In the data rows, the value 128 means zero.
Here are some points:
[162 150 116 105 159  80 134 163]
[186 128  91 117 101  99 166 148]
[119 101 103 155 164 147  80 161]
[ 96 143  89 178 134 109 158  96]
[131 110 152 109  80 162 159  82]
[156 140 108 106 167 120 166  58]
[125  88 103  95 187 146 160 105]
[178 111 105 120 154 119 168  64]
[ 85 127 203 103 130 149 109 112]
[100 166 101 176  67 120 145 125]
[191 119 138  77 136 106 126 172]
[187 138 102 141 180 112  86 116]
[167 121 117  98 169 114 168  74]
[ 74 169 122 183 112 106 122 128]
[ 80 169 106 178 112 103 124 152]
[ 78 167 120 185 113 105 120 131]
[131 109 198  86 125 151 111 115]
[118 102 157 111 132 166 143  61]
[106  67 108 143 167 164 134 104]
[ 79  91 134 152 135 153  94 178]
[174 130  98 111 145 122 171  66]
12 more points follow, each with its number after it:
[158 142 105 117 155  80 133 175] 0
[180 153 129 109 144  78 130 147] 1
[107 172 115 174  72 116 147  97] 2
[199 135 101 121 101 103 165 104] 3
[130  92 108 167 152 153  84 134] 4
[131  98 120 161 161 153  79 120] 5
[189 137 172  92 133 136 107  76] 6
[ 90 162 110 178 111  96 124 158] 7
[138  87 164 102  75 158 153 119] 8
[110  92  85 146  86 157 136 183] 9
[159 102 178  96  68 127 158 131] 10
[195 123 105 115  98 103 170 123] 11
Which of these numbered points is nearest to each point below by angle, seen from the average point of the first points? Its number follows each.
[164 170 137 112  75 113 163  85] > 3
[ 92  72 126 153 145 152 101 175] > 4
[136 107 137 139 181 151  78 102] > 5
[ 82  86 125 153 147 153  96 173] > 4
[182  98  77 123 165 114 163 108] > 3
[183 134 178  78 143 123 117  93] > 6
Now 12 new points, numbered from 0 again:
[ 73 182 126 158 111 122 149  75] 0
[125  94 119 159 165 152  80 133] 1
[153 177 147 111 146  81 134 111] 2
[159 132  85 103 174 110 169  98] 3
[ 87  87 122 156 146 150  94 179] 4
[141  53 124 116 160 157 146 107] 5
[157 151 105 114 159  82 126 175] 6
[172 125  80 145 186 108  97 147] 7
[ 57 185 140 163  98 122 118 130] 8
[ 79 129 193  95 138 144 103 146] 9
[ 84  83 127 156 146 152  96 171] 10
[181 105 156  75 171 114 116 144] 11
The same question for these:
[ 87  79 124 158 145 149  98 176] > 10
[193 104 163  77 147 113 119 145] > 11
[ 72 180 112 167 104 105 127 156] > 8
[160 144 123 109 162  78 131 164] > 6
[153 185 101 136 169 114  88 106] > 7
[ 91 116 204 107 132 149 105 113] > 9
